(in the rows, 128 means zero)
Named turns come first, each shown by rows before and after it. Which turns, in which order, take the first row of each pair that follows to the second? Write the first one first, as in the answered first pair.
k_721:
[162 128 124 134 111 120 128 118 112 128 139 128 133 127  86 118 144 121
  96 129 150 124] |-> [142 124 161 131 128 151 114 142 143 120 156 147 127 133 121 111 151 124
 118 126 149 103]
[114 156 155 108  98 104 149 137 129 133 145 147 110 150 119 120 101 136
  96 111 132 100] |-> [ 92 151 160 109 102 120 146 134 131 139 137 141 106 154 144 126 107 148
 112 111 119  99]
[142 125 145 128 120 133 114 137 153 127 153 146 120 118 117 122 144 122
 126 124 143 118] |-> [115 123 139 130 120 149 113 126 153 141 136 127 113 128 143 133 149 139
 148 127 120 119]
k_840:
[126 109 106 124 136 128 108 104 113 135 142 103 122 135 107 151 156 125
 136 138 137 130] |-> [126 103 117 110 150 122 101 127 140 124 155 121 133 121 129 152 141 114
 150 141 141 130]
[108 101  95 130 115 106 179 103  89 109 112 128 154 117 127 151 107 140
 165 117 101 143] |-> [109  98 104 121 126  99 177 124 109 101 121 143 165 107 145 151  96 133
 178 113 108 139]
[165  96 119 121 121  72 128 126 130 118 149 152 156 112  81 113 100 125
 109 126 140 138] |-> [166  97 110 127 112  75 131 107 119 129 142 142 150 119  67 116 108 133
 105 125 135 141]
[ 90 128 121 108 139 153 128 106 113 155 152 103  97 131 141 170 163 118
 150 128  93 127] |-> [ 92 129 133  94 159 144 126 142 142 137 166 128 110 118 167 165 138 104
 157 131 101 119]
k_160:
[ 96 125 151 139 152 159 143 133 148 131 121 141 111 151 166 129 133 141
 145 126 114 105] |-> [ 95 114 146 130 148 154 130 126 154 137 125 137 122 150 168 144 140 145
 159 128 118 113]
[111 139 134 127 142 140 124 140 142 123 122 139 124 122 153 125 110 116
 143 132 127 119] |-> [103 138 138 139 134 156 125 126 130 133 119 131 110 138 145 119 126 126
 138 128 126 115]
[116  80  78 117 108  95 120  76 130 148 143 101 193 140 110 159 156 116
 167 151 142 150] |-> [137 134  94 113 139  79 152 150 145  98 140 152 196 102 137 117  77  74
 118 158 138 148]
[118 199 140 141  89 131 153 145 115 123 124 145  90 140 108 103 114 110
 101 126 142 137] |-> [107 153 128 133  70 133 124  99 113 156 124 110  95 163  96 139 165 134
 144 119 145 142]
k_309:
[148 126 109 148 119  87 122 157 127 129 140 131 145 119 121 124  94 121
 102 115 142 135] |-> [153 121 112 148 115  91 116 148 124 132 146 128 146 123 107 123 108 123
 100 109 148 132]
[107 118 142 111 151 146 126 126 119 135 106 117 123 108 195 151 111 141
 160 142 110 128] |-> [118 126 148 112 158 135 129 148 129 120 114 133 132  96 198 141  95 128
 149 145 118 123]
[147 125  84 128 125  76 187  78  95 144  95  86 119 119 140 159 106 111
 145 151 121 134] |-> [151 137  85 127 134  66 192  94 103 134  98  96 124 109 147 154  86 101
 140 155 124 137]
Now pairs of rows:
(two turns a pair)
[ 92 125 127 119 129 118 118 140 128 122 140 125  85 149 180 118  89 124
 150 140  97 127] |-> [103 129 105 122 120 102 128 130 116 125 129 115  93 141 164 124  73 120
 143 143  94 142]
k_309 k_721
[133 114  93 129 104 131 114 112  97 124 120 134 138 112  94 139 120 138
 112 135 140 134] |-> [130 103 103 113 119 123 103 140 127 116 130 145 158  98 125 150 106 127
 136 135 143 131]
k_840 k_840
[132 122 135 135 133 155 126  97 101 132 124 112 110 148 113 129 160 150
 143 124 132 112] |-> [134 117 154 110 154 141 119 146 144 110 145 141 131 125 148 131 133 132
 160 125 140 106]
k_840 k_840
[142 141  74 146 129 123 166 105 101 147  72  93 119 122 104 139 139 142
 124 126 122 149] |-> [148 155  76 139 144 112 176 132 112 132  72 109 126 104 120 132 104 125
 117 129 120 153]
k_309 k_309
[130  87 130 130 120 136 103  96 145 134 150 114 142 151 107 145 177 141
 174 117 153 118] |-> [123 101 144 113 146 129 107 149 177 113 152 141 152 124 158 139 134 127
 185 125 148 114]
k_309 k_840
[127 126 162 143 129 142 104 169 133  93 163 155 112 128 159 104 130 130
 119 138 143  77] |-> [131 124 155 156 108 153 106 136 106 105 156 139  97 147 126  98 161 143
 109 131 143  78]
k_309 k_840
[118 109 136 108 145 108 108 140 146 139 130 128 150 111 166 156 115 120
 162 126 117 128] |-> [124 113 122 109 143  99 111 130 138 143 119 117 150 107 162 157 108 123
 159 129 114 135]
k_309 k_721
[127 130 109 134 114 142 127  81 156 164 117 116 140 143 103 147 150 122
 175 128 163 123] |-> [150 141  92 131 113 119 140  90 149 149 122 122 153 126  81 140 129 105
 152 134 172 133]
k_309 k_721
[149 129 139 168 137 114 145 114 123 120 142 155 118 148  55  92 146 103
  73 108 150 111] |-> [100 117 169 177 144 164 129 112 140 136 135 142  91 173 106 103 175 131
 115 102 134  91]
k_721 k_840
[123 140 142 145 144 147 147 121  96  98 112 127 123 120 147 116 142 134
 100 138 181 155] |-> [114 130 140 147 140 156 138 111  94 109 108 112 122 126 150 129 153 146
 118 137 174 155]
k_721 k_840
[133 152  88 102 128  94 151 151 108 133  85 122 137  89 179 145  61 112
 134 135 121 158] |-> [157 165 121 110 132 101 153 179 115 109 115 158 134  85 157 106  62 101
  98 126 144 134]
k_840 k_721
[131  91 121 130 123 147  53  99 139 155 146 157 132 164 103 136 140 132
 133 102 193 123] |-> [132  93  97 129 112 132  60  77 120 168 128 139 135 163  97 148 137 134
 132 107 180 140]
k_309 k_721
[ 82 122 139 120 158 138 126 175 148 123 145 129 130 115 118  99 101 109
 161 111 125 130] |-> [ 93 115 146 124 147 140 116 168 144 120 162 132 130 126  91  92 121 112
 156 106 140 121]
k_309 k_309
[123 150 148 112 143  95  94 149 153 111 116 168 157  76 141 101  95 121
  99 132 128 111] |-> [101 146 157 113 149 113  90 149 160 119 115 161 147  84 165 106 102 130
 116 132 121 106]
k_721 k_309
[115 108 128 134 117 101 126 124 146 117 107  98 140 125 139 171 141 127
 163 139 106 151] |-> [137 122 150 130 130  96 130 166 164  88 132 136 147 109 137 145 123 107
 141 137 127 134]
k_840 k_309
[106 157 175 165 139 183 171 136 125 133 133 154 102 159 134 121 102  85
 110 133 128 142] |-> [127 116 130 154 106 150 153  77 100 164 131 115 120 169  78 158 144  99
 131 132 139 167]
k_160 k_721
